Each path below is one point turned by a fixed rotation once a step. After each direction that follows a path, write how fast that rotation turns it, in degrees a step (0 if it stays still).
Each turn is a multiple of 5 degrees from 10 to 175, or 0.
Each row of a path follows its step; steps can be skipped.
path 1
step 0: |  216 | -103 | -149 | -457 |    5 |  213 | -120 | -238 | -467 |  166 |  179 | -127 |  -39 |  206 | -173 |  -64 | -246 |  -17 |  -35 | -296 |   84 | -326 |  -54 |  -22 | -293 |   68 |  145 | -197 |  -42 |  296 |  221 | -101 |  -77 |  146 |  205 |   45 | -215 | -269 |  -23 | -124 | -110 |   40 |  340 | -544 |  219 |   21 | -151 |
step 3: |   55 | -190 |  332 |  140 |  257 |  -46 |   39 |   90 | -146 | -213 | -237 |  198 | -116 |   90 |  -74 |   89 | -288 |  175 |  -21 |  -26 |  156 | -156 | -208 | -101 |  -24 |  172 |  208 | -140 |  143 |   70 |  116 |  124 |   47 | -260 |  342 |  -59 | -284 |   74 | -139 | -301 |  119 | -707 |  138 | -232 | -319 | -152 |  321 |
step 4: |  461 |  -87 |  210 | -262 |  134 |  157 |  -14 |  -24 | -133 |  226 |  -51 |   75 | -190 | -180 | -222 |  195 |  424 | -188 | -360 | -387 |  448 |  -77 | -137 |   36 |   64 | -293 |  167 |   84 |  126 |  -10 |  -92 |   40 |  327 |   67 |  323 |  161 |   44 |   30 | -267 |  163 | -287 |  -61 |   68 |   74 | -216 |  114 | -182 |
step 8: |   31 |  154 |  650 |    2 |  189 |  150 | -138 |  -68 |  180 | -329 |   44 |  161 |  -46 |   47 | -207 |  125 |  186 |   92 |   68 |   27 |  180 | -521 |  -13 | -113 |  155 |  262 | -302 | -142 |  352 | -252 |  -18 |  204 |  318 |  -29 |  289 | -182 | -250 | -167 |   77 |   71 |  158 | -244 |  -37 |   20 | -216 | -150 |   64 |
step 12: |  -81 |    5 |  -89 | -130 |  279 |  210 | -318 |  219 | -101 | -239 |  200 | -249 | -219 |   28 |  -70 |   20 |  -86 |    6 |   59 |  164 |   68 | -343 |  263 |   39 | -385 |  296 |   81 |    2 |  167 | -211 |   79 |  -46 | -178 |  223 |  194 |   35 | -294 |  220 |  180 | -211 | -370 |  131 |  -99 | -590 | -140 |  -11 |  269 |
step 13: |  190 |  253 |  124 |   66 |  334 |  -95 |  -92 | -267 |   26 |  321 | -105 |  173 | -148 | -126 |   11 |  216 |   56 |  385 |  111 |   24 |  151 | -387 | -365 |  151 |   19 |  215 |  105 |  -96 |  443 |  -34 |  487 |  398 |  205 | -146 |  155 | -363 | -204 |   48 |  -60 |  146 |  -18 |   68 | -118 |    7 |  -57 |  103 |   35 |
step 18: | -204 |  -70 |   71 |   25 |  491 |  105 | -192 | -245 | -567 |   18 |  228 |  173 | -108 | -197 |  -95 |  -12 | -170 |  111 |  243 | -149 |  166 |  -92 | -106 |  292 |   57 |  139 | -127 | -371 |  252 | -369 |  186 |  204 |   30 |  103 |   90 |   19 |  -82 | -245 | -136 |   16 |   58 |  118 | -292 | -195 | -159 |  353 | -144 |
step 19: |  -39 |  401 |   75 |  -24 |  291 |  -88 | -205 |  128 | -153 |  171 | -109 |  289 |  265 |  -97 |   79 |   26 |   55 |  401 | -534 |  137 |  340 |   93 | -208 |  109 |   17 |  122 |  468 |  -67 |   -2 | -110 |  -84 |   78 | -203 |  -55 |  155 |   91 |  -33 |  442 |  -24 |  -33 |  -60 |  -46 |   98 | -353 |  378 |   66 |  -64 |
Directions:
|  -51 |  -26 |   77 |  -58 |   77 |   45 |   96 |  -61 |   23 |   35 |  -61 |  -16 |   26 |  -13 |  123 | -141 |   44 |  -25 |  -57 | -141 |   91 |  121 |  -45 |   19 |   47 |   49 |   18 |  -72 |    5 |   52 |  -84 |  154 |   75 |   22 |    8 |   22 |  -66 |   39 |   71 |    9 |  -68 |  -40 |   40 |   15 |   56 | -101 |  -33 |
70
|  -55 |   -1 |   20 |   38 |   57 |  -66 | -117 |   40 |  -54 |  -35 |  -50 |  -72 |  157 |  -12 |   71 |    4 |   41 |  -12 |   61 |   61 |   27 |  114 |  103 |   99 |  -91 |    6 |  -11 |   49 |  -51 |   54 |   19 |   -5 |  -33 |   -9 |   51 |   51 |   53 |   74 |  -62 |  -38 |  160 |   50 |  118 |   72 |   52 |  -99 |  -16 |
80
|   27 |   19 |   95 |   28 |  -70 |  -22 |   95 |  -86 |  160 |  -33 |  -94 | -101 |  -38 | -119 |  -51 |  -57 |   73 |  -55 |   26 |   -6 |  -37 |  -55 |   66 |   78 |  -13 |   59 |   21 |  101 |   27 |  -44 |   16 |    0 |  -15 |  -39 |  -22 |    0 |  -15 |   -3 |  -62 |   30 |   49 |  111 |  -82 | -156 |  -13 | -121 |   34 |
20
|   -5 |  -69 |   49 |  -87 |   -2 |  -35 |  -69 |  -68 |  -26 |   11 |  -67 |   18 |   70 |   53 |   52 |   -3 |  121 |   54 |   24 |   71 |   59 |    2 |  -88 |  -86 |   67 |  153 |   60 |   36 |   26 |  -21 |   69 |  -80 | -106 |   87 |  -83 | -100 |   59 | -105 |   81 |  -33 |  -62 |  115 |   70 |  -26 |  -24 |  -18 |  -10 |
55
|   -2 |  -55 |  -45 |  -73 |   63 |  -97 |   -7 |  -30 |   63 |  213 |   43 |   17 |   15 |   88 |   49 |   51 |   -8 |  -58 |   -7 |   55 |   71 |  -12 |   65 |   25 |   84 |  -50 |   90 |   -3 |  -37 |  -38 |   33 |   28 |   37 |   14 |   17 | -109 |   73 |  150 | -139 |  110 |  -33 |  -18 |  -26 |  -68 |  -26 |  -18 |   38 |
120
|  -38 |  -89 |  -23 |   93 |   69 |   19 |   26 |   49 |   95 |  -85 | -117 |   26 |  -99 |   86 |   90 |  -57 |  -79 |   53 |  -23 |   83 |  -60 |   26 | -108 |  162 |   51 |  -10 |   33 |   14 |   48 |   96 |   50 |   60 |  -46 |    6 | -100 |    4 |   50 |  -28 | -129 |  -49 |  -14 |  -18 |   10 |   18 |  -39 |   72 |   38 |
175
|   38 |  142 |  -27 |  -77 |   63 |  -40 |   93 |  -39 |  136 |   -3 |  -15 |   27 |  -17 |  -35 |   43 |   -7 |   24 |    1 |  -50 |   69 |   87 |  -24 |   16 |  -61 | -100 |  -30 |  -67 |  -46 |  115 | -104 |   20 |   51 |  -68 |  -89 |   13 |   44 |  173 |  -42 |  -25 |  -24 |  -22 |    6 |   76 |   87 |  113 |   64 |   -4 |
125
